(in the rows, 128 means zero)
The rows of M fall into several groups, and each row is roughly a mix of its group's hidden directions.
M, 117 rows:
[[143 128  98 155 101 124  80 114  98 168]
 [103 143 142 134 164  95 146 172 158  96]
 [133 189 127 172 158 108 138 115 112 142]
 [142 159 176 141 131 140 181 107 106 135]
 [ 79 131  89  95  90 102 135 140 124 111]
 [148 105 163 134  71 115 125 118 105 164]
 [141 166 131 182 135 149 142 160 108 161]
 [140 135 127 159 134 196 127 112  97 105]
 [107  97 124 111  54 150 127 128 126 130]
 [106 153  94 115 180 115 124 132 159  90]
 [127 159 136 162 160 167 162 164 139 111]
 [126  93 120 111  56 118 144 109 137 137]
 [151 107 134 139  78 158 175 126 108 152]
 [117  85 120 109 102 101  89 171 113 144]
 [129 168 138 148 187 150 148 145 130 100]
 [162 140 161 102  76 134 123 121  96 155]
 [113 159 113 151 178 154 136 159 137  90]
 [136 140 153 154  61 138 149 123 121 160]
 [147 125 103 112 168  96 123  78 114  96]
 [151 136  92 102 100 164 126  88 160 149]
 [153 129 114 141 104 164 116 189 130 158]
 [126 154 122 152 190 117 123 163 126  95]
 [145 112  83 156 125 175 109 127 133 170]
 [141 103 131  93  87 101 121  83 135 160]
 [153 118 120 105  60 139 136 112 124 164]
 [114  58 113  97 113 122  97 126 140 136]
 [127 119 137  91 112  76  80 143 110 110]
 [157 155 140 164 111 155 105 128  87 166]
 [149 136 143 149 115 202 154 131 112 125]
 [111 114  89 139 105 108 152 153 151  75]
 [160 144 128 158  82 134 167 164 106 121]
 [147 105 157 125  90 118 132  78 100 160]
 [101 148 123 145 186  85 128 145 136 102]
 [181 109 136 138 136 136  64 121 129 135]
 [110 108  86 117 156 116  86  96 139  93]
 [145 154 142 143 169 158 185 115 113 125]
 [137 168  86 164 161 150 120  94 132 138]
 [162 142 127 143  81 171 151 135 100 153]
 [140 179 133 160 176 158 149 120 127 117]
 [104 116 151 138 108 147 197 155 125 121]
 [143 102 150  98  89  72 111 124 113 140]
 [109 132 153 121 195 137 127 128 134  84]
 [131  74 158 129  97 141 161  90 122 143]
 [115  76 100 127 137 163  89 150 118 104]
 [159 115 144 134 111 121 133  90 118 194]
 [145 140 162 123  89 108 132  95  80 155]
 [171 162 147 167 109 135 152 106 117 162]
 [176 144 113 133 134 151  68 133 124 153]
 [114 141  90 128 184 103 100 131 148  96]
 [102 143 130 130  60 145 164 143 114 141]
 [ 88  91 101 101  90 151 102 149 138 122]
 [112 115  99 132 131  88  75 119 155  93]
 [155 180 133 169 169 129 147 113 121 115]
 [ 90 122 123 103 174  96 132  83 143 117]
 [120 142 152 146 123 111 171 144 130  64]
 [139 171 166 146 175 164 109 128 131 130]
 [114  98 171 135 134 152 141 162 109  80]
 [142 184 106 168 152 160 140 109 136 134]
 [177 145 154 145 148 111 137 112 108 178]
 [181 171 131 151 147 103 127 154 101 132]
 [152 138 172 140  80 166 156 137 112 132]
 [148 107 106 101 178 141  82 100 128 130]
 [160 132 170 120  90 131 161  97 115 161]
 [139 112 156 130  80 119 150  76 125 157]
 [128 195 116 128 150 151 131 125  88 108]
 [105  77 161 111  85 159 115 121 122 118]
 [109 144 129 122 193  96 119 122 142  89]
 [160 192 147 159 151 143 136 115 114 134]
 [109 141 117 154 150 139 162 162 143  72]
 [152 122 148 134  97 177 137  97  84 143]
 [126 140  91 116  63 111  94 141 118 137]
 [ 78 105 118  99 155  88 109 115 153 113]
 [ 81 138 108 144 116 162 115 124 136  72]
 [132 131 126 164 132 185 136 181 135 119]
 [110  77 104  95 126 106  81 133 140 113]
 [148 147 156 172 116 142 149 170 143 164]
 [150 150 156 167 103 148 181 145 118 142]
 [152 107 140 110  84 132 136  90 115 178]
 [ 95 106  67 114 119 148 119 137 163 112]
 [138  91 180 145  97 117 142 133  96 158]
 [132 179 116 129 165 130 151 101  91 158]
 [170 167 126 152 176 129  99 151 132 125]
 [123 141 119 178 147  70 105 125 134 152]
 [136 201 144 145 121 131 152 160 130 121]
 [103  91  91  94 153 109  99 136 156 108]
 [109 111 102 147 100 177 162 165 142 122]
 [157  82 137 139  82 158 132 152 126 159]
 [146 203 139 138 119 124 159 112 136 142]
 [128 159 154 144 135 166 182 141 130  95]
 [135 129 104 107 169 117  96  74 137 156]
 [115  83 128  97  65 119 118 121 130 144]
 [ 96 142  93 154 154 178 106 103 142 125]
 [145 149 105 130 145 155 178 165 101 100]
 [130 123 129 124 165 119  65 115 159 161]
 [130 138 162 157 191 136 167 132 132 132]
 [112 149  91 117 162 118  96 156 137  79]
 [138  91 134 121 102 197 131 137 134 105]
 [113 132 141 119 190 103 103 109 140  88]
 [135 129  99 116  58 152 125 140 107 152]
 [152 124 189 121 102 128 149 152  95 149]
 [162 160 149 137 111 136 100  93  93 165]
 [ 89  81 104 111  90 141 116 102 151 139]
 [176 144  93 126 169 119  91 105 125 143]
 [147 137 117 138 165  85 103 150 131  76]
 [ 73 116 117  94 101 111 121 133 123  83]
 [123 179 114 118 163  90 135  84 117 136]
 [125  87 165  87  83 105 123 133 114 117]
 [156 139 147 106 191  87 131 128 132 143]
 [ 76  91  96 126 135 136 131 142 161  95]
 [115  96 142 135 126 125 190 159 124  91]
 [115 113 121 120 113  64 113 139 130  78]
 [117 115 162 112 149  68 158 108 121 152]
 [ 92 127 111 124 181 117 113 146 147  82]
 [ 99  87 111  97  94  95 120  89 127 120]
 [162 128 131 141 127 159 169 113 134 187]
 [143 154  89 150 116 190 136 119 132 152]
 [138 142 132 155 200 120 160 131 144 127]]

One row of each group comes first, with its name. Which group is each row after those in?
[105 111  93 112 151 133  97 150 160  79]
B
[101  99 118  99  75 128 130  84 118 145]
S
[108  81 145 103  80 106 139 159 129 113]
N

[166 152 164 161 147 126 145 103 106 166]
N
[108 133 140 152  85 183 115 153  99 122]
N
[130 120 105 160 142 187 118 143 156  93]
B
[143 120 162 135  84 154 177 108 123 155]
N
[165 145 111 143  85 116  89 135  92 154]
N
[153 148 141 152 126 146 174 184 115 119]
N
[150 107 128 118  69 140 141 114 123 178]
N
[153  97 130 128  98 187 140 104 121 157]
B
[123  90 178 108  87 102 117 137 104 144]
N
[129  94  89  91 105 118  95  87 116 134]
S
[133 159 157 154 117 164 186 135 115 140]
S
